In the data rows, zero lies at 4.5, halfway between 4 and 5.
Some points, one per row:
[2 6 3 0 4 5 6 3 2 7 5 5 5 4 4 4 3 6 7 4 4 3 1 4]
[0 2 5 1 2 5 5 4 4 4 5 4 4 4 6 3 4 9 7 3 4 3 2 7]
[0 3 6 0 1 4 7 2 0 6 8 5 6 6 6 4 6 9 9 0 4 2 0 9]
[6 3 4 8 4 5 4 6 5 2 2 4 3 4 5 5 7 2 4 6 4 5 6 3]
[9 6 4 6 8 5 5 4 5 6 4 6 5 6 3 6 4 2 2 6 4 4 5 3]
[1 2 4 7 1 7 2 6 5 2 4 3 4 4 7 4 5 5 4 3 5 4 8 7]
[5 4 4 4 4 3 6 4 5 5 4 4 5 5 5 5 7 5 6 4 6 4 5 4]
[2 1 4 9 1 7 3 6 8 0 3 4 3 3 7 5 5 0 0 5 4 7 9 5]
[8 4 5 7 6 3 4 5 6 5 4 4 4 3 3 4 4 3 4 7 4 4 5 2]
[2 3 4 6 4 6 4 5 6 3 6 5 3 5 5 4 4 5 5 4 4 5 5 5]
[0 0 7 7 0 5 2 4 6 1 5 2 5 2 7 5 5 6 6 3 4 6 5 7]
[4 6 4 0 6 4 8 3 2 8 8 8 6 7 4 5 2 8 8 3 5 3 1 7]
[3 5 6 3 3 4 5 5 4 5 6 4 5 5 5 5 5 7 7 4 6 6 5 7]
[8 5 3 9 5 5 3 5 7 4 3 5 5 4 3 4 3 2 1 5 4 5 7 2]
[8 6 4 7 7 3 4 4 4 5 3 4 4 3 3 3 3 3 4 7 3 3 3 2]
[0 0 5 9 0 5 1 6 8 0 3 2 5 3 9 5 7 4 4 3 5 6 8 7]
[9 7 5 6 8 3 3 5 5 4 3 4 4 5 5 4 5 2 3 7 4 7 3 2]
[2 2 4 9 1 5 1 5 7 1 2 3 3 3 6 4 5 1 0 5 4 6 7 4]
[9 5 2 9 6 6 2 8 8 4 0 4 4 3 3 5 5 0 0 8 4 6 8 0]
[4 3 4 5 4 4 4 4 5 4 4 4 3 3 4 4 5 5 6 5 4 4 3 4]
[1 3 6 5 2 3 4 4 4 5 5 4 5 4 5 4 5 6 8 4 4 5 2 6]
[3 5 5 2 4 6 6 4 5 5 6 5 6 5 5 6 4 6 5 4 5 4 4 7]
[3 1 4 7 2 5 2 6 6 1 3 3 3 2 6 4 5 3 2 4 4 5 6 5]
[0 2 7 0 1 4 5 4 4 5 7 4 6 5 7 5 5 8 8 3 5 5 4 9]
[4 4 5 7 4 5 3 4 5 5 4 4 4 4 5 4 4 4 3 4 5 5 7 6]
[5 3 5 9 3 5 3 5 5 2 2 4 3 4 6 4 4 0 1 5 5 5 9 3]
[0 3 5 0 2 6 5 3 4 7 7 7 7 4 5 5 4 9 8 1 4 2 2 7]
[6 4 6 7 4 5 4 5 7 4 4 3 5 5 5 5 6 2 4 5 6 5 7 5]
[8 4 3 9 4 6 3 6 7 3 4 5 5 4 4 4 4 1 1 6 6 5 8 4]
[1 5 4 1 2 4 5 4 1 4 6 4 4 5 5 3 6 8 9 2 4 4 2 7]
[9 5 4 9 7 4 2 7 8 2 1 2 4 4 5 5 5 0 0 6 3 8 8 2]
[7 4 3 7 5 6 3 5 7 3 2 4 3 3 4 4 5 3 0 6 4 5 6 2]
[8 7 4 1 9 4 6 4 3 8 7 7 6 5 2 4 3 7 5 5 3 3 2 4]
[4 3 4 9 3 4 1 5 6 0 1 1 3 2 7 5 5 1 0 5 4 6 7 3]
[4 6 3 0 6 5 7 4 2 8 7 6 4 6 4 6 4 7 7 4 5 3 3 5]
[5 4 6 7 4 3 3 5 3 2 2 4 4 3 4 6 5 2 4 7 4 6 5 4]
[5 5 4 3 5 6 5 4 3 7 6 6 5 5 4 4 4 5 4 6 4 5 5 4]
[9 9 4 2 9 3 7 2 2 6 4 5 4 6 1 3 5 3 5 6 5 2 1 0]
[9 7 4 2 8 4 7 5 3 7 7 7 5 5 3 6 3 5 7 6 6 3 3 3]
[0 1 6 0 0 5 7 2 1 5 7 6 5 5 6 5 3 9 9 0 4 2 3 9]
[1 3 5 1 3 6 6 4 2 6 6 6 5 5 5 5 4 9 6 3 5 3 5 9]
[1 3 5 4 3 5 4 4 3 3 4 4 3 4 6 4 5 6 7 4 4 4 2 6]
[2 6 5 0 5 5 7 3 0 9 9 6 4 6 3 4 3 9 9 3 4 3 0 7]
Then 10 other points, each followed by its number:
[1 3 6 3 2 4 4 4 5 4 6 3 5 4 6 5 6 7 7 4 5 6 5 7] 0
[3 4 4 1 4 3 7 3 2 4 5 4 5 5 4 4 6 7 8 3 5 3 1 5] 1
[5 4 3 5 6 6 4 4 6 5 5 6 4 5 3 5 4 3 2 5 4 4 5 4] 2
[4 5 4 5 4 5 6 4 5 5 5 5 3 4 4 5 4 4 4 4 5 5 6 4] 3
[3 2 5 6 2 6 5 4 6 4 4 5 4 5 5 6 4 3 4 5 6 5 7 5] 4
[3 2 4 8 3 5 2 5 6 3 4 4 5 4 5 7 4 2 1 4 5 5 8 4] 5
[4 3 5 9 3 4 3 7 5 3 3 4 4 4 7 4 5 3 1 4 4 5 6 3] 6
[3 4 3 5 4 6 4 4 5 5 5 6 5 6 4 5 4 5 4 4 4 4 4 5] 7
[0 0 7 6 0 5 4 6 6 0 6 2 5 5 8 4 7 8 7 1 7 6 8 9] 8
[9 9 3 0 9 4 7 4 2 9 6 7 6 5 1 4 3 5 5 7 4 3 2 2] 9
Which of these numbered points is nearest to each point below, ignoring the 2 directions in which the first points spread most? Its number follows each.
[2 4 5 7 2 3 3 6 6 2 5 3 5 4 7 7 6 4 5 5 5 6 8 6] > 0
[3 4 4 5 4 5 4 5 5 4 4 3 5 3 5 4 4 4 4 5 4 4 4 3] > 9
[9 7 4 7 9 2 4 7 5 6 3 5 4 4 4 5 5 1 1 7 4 5 4 0] > 6
[3 3 4 6 4 4 4 4 6 4 3 5 5 5 4 6 4 4 2 4 4 4 6 3] > 5
[3 2 5 7 1 5 4 5 6 2 4 5 4 5 6 7 4 4 4 4 7 5 7 7] > 4
[0 2 4 7 1 6 3 4 7 2 3 5 5 5 6 6 5 3 3 3 4 5 8 6] > 7
[2 2 5 4 1 6 4 3 5 4 4 5 6 5 7 6 5 5 6 3 6 4 6 6] > 4
[7 5 4 5 6 5 4 5 6 6 3 4 5 3 3 4 4 4 2 5 4 4 5 2] > 9
[2 2 6 7 1 4 3 6 7 2 4 4 4 5 6 6 5 3 4 4 5 5 8 6] > 4
[1 2 4 9 1 7 1 7 7 2 4 4 4 4 6 7 5 2 1 4 4 5 9 5] > 5
[7 6 5 0 6 4 8 4 2 8 6 7 5 6 3 6 3 5 8 4 5 2 3 4] > 4
[6 4 5 7 4 5 4 5 6 4 3 6 5 4 4 6 4 3 1 5 5 5 7 2] > 5
[8 6 5 5 7 2 3 5 5 5 5 4 6 4 6 4 6 4 5 6 5 5 4 3] > 0
[5 6 6 4 5 3 5 6 4 6 5 4 5 5 4 5 6 4 6 5 5 6 4 5] > 0
[6 5 4 3 5 4 5 5 5 7 5 5 6 4 3 4 4 5 4 5 5 4 3 5] > 9
[6 6 6 4 6 3 4 5 4 5 5 4 5 5 3 4 5 5 6 5 4 6 3 4] > 0
[2 2 5 5 2 5 5 4 5 3 4 5 5 5 5 6 4 5 4 3 7 3 6 4] > 4
[4 4 6 7 5 4 4 6 5 5 5 3 6 4 5 4 5 6 5 3 5 4 3 4] > 6
[9 5 4 7 7 3 5 4 4 3 1 4 3 5 3 5 5 2 3 6 3 4 5 2] > 1
[0 0 7 9 0 6 2 7 7 0 4 1 4 4 9 5 8 7 6 0 6 8 9 9] > 8
[7 6 3 8 6 6 4 6 6 3 3 4 2 4 4 4 4 2 1 4 5 5 8 4] > 3
[6 3 3 9 4 5 1 5 8 3 2 5 3 4 4 7 5 0 0 6 4 5 9 2] > 5
[1 2 4 7 1 6 5 5 6 3 3 5 5 5 6 6 4 4 4 2 6 5 8 6] > 4
[8 5 3 7 6 5 5 4 5 4 4 5 5 4 4 6 4 2 2 6 5 4 6 2] > 5
[7 4 5 7 5 4 4 5 5 4 4 4 5 5 4 6 5 2 3 5 6 5 7 3] > 5
[7 5 6 7 8 4 4 6 5 5 3 4 5 5 5 4 5 3 4 4 4 5 4 3] > 6
[0 0 4 9 0 7 3 6 8 1 4 3 5 5 8 6 5 5 4 2 5 5 9 9] > 7
[5 5 4 0 6 5 6 4 4 6 4 5 4 3 3 4 3 5 5 5 4 2 1 4] > 9
[1 2 5 6 1 5 3 5 4 2 4 4 3 4 7 4 4 5 4 3 5 5 4 6] > 6
[3 3 6 3 2 4 5 4 3 3 4 4 4 4 5 4 6 6 7 3 4 4 2 6] > 1
[3 3 4 5 4 5 6 5 5 4 4 5 3 5 4 5 4 3 3 4 4 5 6 4] > 3
[0 3 5 0 3 6 6 3 3 7 8 6 5 6 5 4 4 9 8 2 4 2 4 9] > 2
[7 6 3 5 7 5 5 4 6 5 5 6 4 5 2 5 3 3 2 7 4 4 6 3] > 2
[6 5 5 6 4 4 4 6 6 4 5 3 5 4 5 5 6 4 4 5 5 6 6 4] > 0
[9 8 5 5 8 3 5 5 6 6 5 4 5 5 3 4 6 3 4 6 6 7 4 3] > 0
[5 2 3 9 4 5 1 6 8 1 3 5 3 4 4 5 5 1 0 6 4 6 8 3] > 2
[6 4 4 7 5 5 4 5 7 4 5 6 4 4 4 4 4 1 3 6 3 5 6 4] > 2
[0 0 4 7 0 5 4 4 4 0 2 2 4 5 7 4 7 5 5 1 4 5 6 8] > 1
[0 1 5 4 0 6 5 5 5 2 6 5 4 5 8 6 5 7 7 2 7 5 6 9] > 4
[0 2 6 5 1 5 3 5 3 1 3 4 4 4 9 4 6 6 4 2 4 6 5 7] > 6
[9 9 3 3 9 4 6 4 3 9 5 6 6 4 0 3 2 0 1 9 3 3 1 0] > 9
[0 2 6 5 0 4 4 6 6 2 6 2 5 5 7 4 6 7 7 2 6 6 7 9] > 8
[8 6 4 7 7 5 4 7 5 5 4 5 5 5 3 4 5 3 3 5 5 5 8 2] > 8
[5 4 4 4 4 3 6 3 4 5 3 5 5 5 4 3 5 5 6 4 5 4 2 4] > 1
[6 5 3 3 7 6 5 4 5 6 6 7 5 6 4 5 3 4 4 4 4 4 4 4] > 2
[8 5 4 8 5 4 4 6 6 4 4 5 4 4 3 5 4 0 2 7 6 5 6 3] > 4
[0 2 5 1 1 5 7 4 2 3 5 4 4 5 6 4 6 8 8 2 5 3 2 8] > 1
[3 3 6 9 1 4 3 6 7 2 5 3 5 4 6 5 7 4 3 2 5 6 8 6] > 8
[9 8 3 8 8 6 3 6 6 5 4 6 4 5 2 4 3 2 1 8 4 4 7 1] > 7
[1 2 4 1 1 4 6 4 3 3 5 4 4 5 5 4 6 7 8 3 5 4 3 7] > 1
[9 6 3 9 8 4 3 6 8 4 3 4 5 4 3 6 4 0 0 7 3 6 7 0] > 5
[3 3 4 3 2 4 6 4 4 3 3 4 3 5 5 5 6 6 6 3 6 4 3 6] > 1
[3 4 6 5 4 4 5 4 5 4 5 4 5 4 5 6 5 5 6 5 6 6 5 6] > 0
[5 3 5 5 4 4 5 5 4 2 3 3 4 4 5 4 6 3 4 4 4 6 3 4] > 1
[9 8 4 1 9 4 9 3 3 8 6 8 6 6 2 5 4 4 5 6 5 2 3 4] > 4
[4 3 3 8 3 5 4 4 7 3 4 5 4 4 5 6 4 2 1 4 4 5 8 4] > 5
[7 5 4 8 6 4 4 5 5 1 2 3 3 5 3 4 6 1 2 6 5 6 6 2] > 1
[4 7 4 0 8 5 9 2 0 9 8 8 6 6 2 4 4 9 9 4 3 1 0 6] > 7
[9 9 5 2 9 2 6 5 3 8 5 5 5 5 3 4 5 4 6 7 5 5 1 2] > 0
[3 4 5 7 4 3 2 6 4 4 4 3 4 4 7 4 4 3 3 4 3 6 6 6] > 6
[9 9 3 6 9 3 5 5 3 6 3 4 4 5 3 4 4 1 1 7 3 5 3 0] > 6
[0 2 6 4 3 4 4 6 4 3 4 4 4 3 9 4 6 6 5 2 5 5 5 8] > 6
[9 6 4 3 8 2 6 5 3 6 4 5 4 4 5 3 3 5 4 6 4 3 1 2] > 6
[5 7 3 0 6 5 8 2 0 9 7 8 4 6 3 4 3 7 7 5 4 1 0 4] > 7
[3 6 4 1 4 6 7 3 4 6 7 6 6 6 4 6 3 4 6 4 4 3 4 6] > 4
[3 6 4 0 6 6 8 3 1 9 8 8 6 6 4 6 3 9 9 3 6 1 1 8] > 7
[9 8 4 3 8 4 5 5 4 7 5 6 5 4 3 4 3 4 4 6 4 4 2 2] > 9
[1 1 5 7 1 3 3 6 6 3 3 3 5 5 7 4 6 4 5 3 6 4 6 5] > 6
[9 9 3 0 9 3 7 2 0 7 5 6 5 6 1 3 4 6 7 7 5 3 0 1] > 1
[9 9 5 5 9 3 6 6 5 6 5 5 5 5 1 4 5 2 4 8 5 5 5 1] > 0
[0 0 6 2 0 5 6 3 3 2 6 3 4 5 7 3 6 9 9 0 5 4 3 9] > 1
[9 7 4 3 8 3 8 4 2 6 4 6 4 7 2 4 5 4 6 5 4 3 2 2] > 1
[8 6 3 4 6 3 6 4 4 5 3 3 3 5 2 4 6 3 4 6 4 6 3 2] > 1
[5 6 5 5 4 5 6 5 5 5 6 5 5 5 4 4 4 5 5 4 7 4 5 5] > 3
[4 5 4 3 5 6 4 4 5 6 4 4 5 3 5 5 4 6 4 4 4 4 3 3] > 9
[2 4 6 2 2 4 7 4 1 2 5 4 4 6 6 4 6 7 8 3 5 5 3 7] > 1
[4 6 4 0 5 5 8 3 3 8 8 7 6 5 2 5 3 7 8 4 6 2 1 5] > 4
[7 8 6 1 8 3 8 4 4 8 6 5 5 6 2 4 5 6 6 5 6 5 3 4] > 0
[0 1 6 8 0 4 2 5 4 0 3 4 4 3 8 4 5 6 6 3 5 6 6 8] > 6
[2 4 6 2 4 4 4 5 4 4 4 4 5 5 6 4 7 6 7 3 5 6 4 8] > 0
[1 3 5 4 2 6 5 4 3 3 4 6 3 5 5 5 5 5 5 4 6 4 7 6] > 4
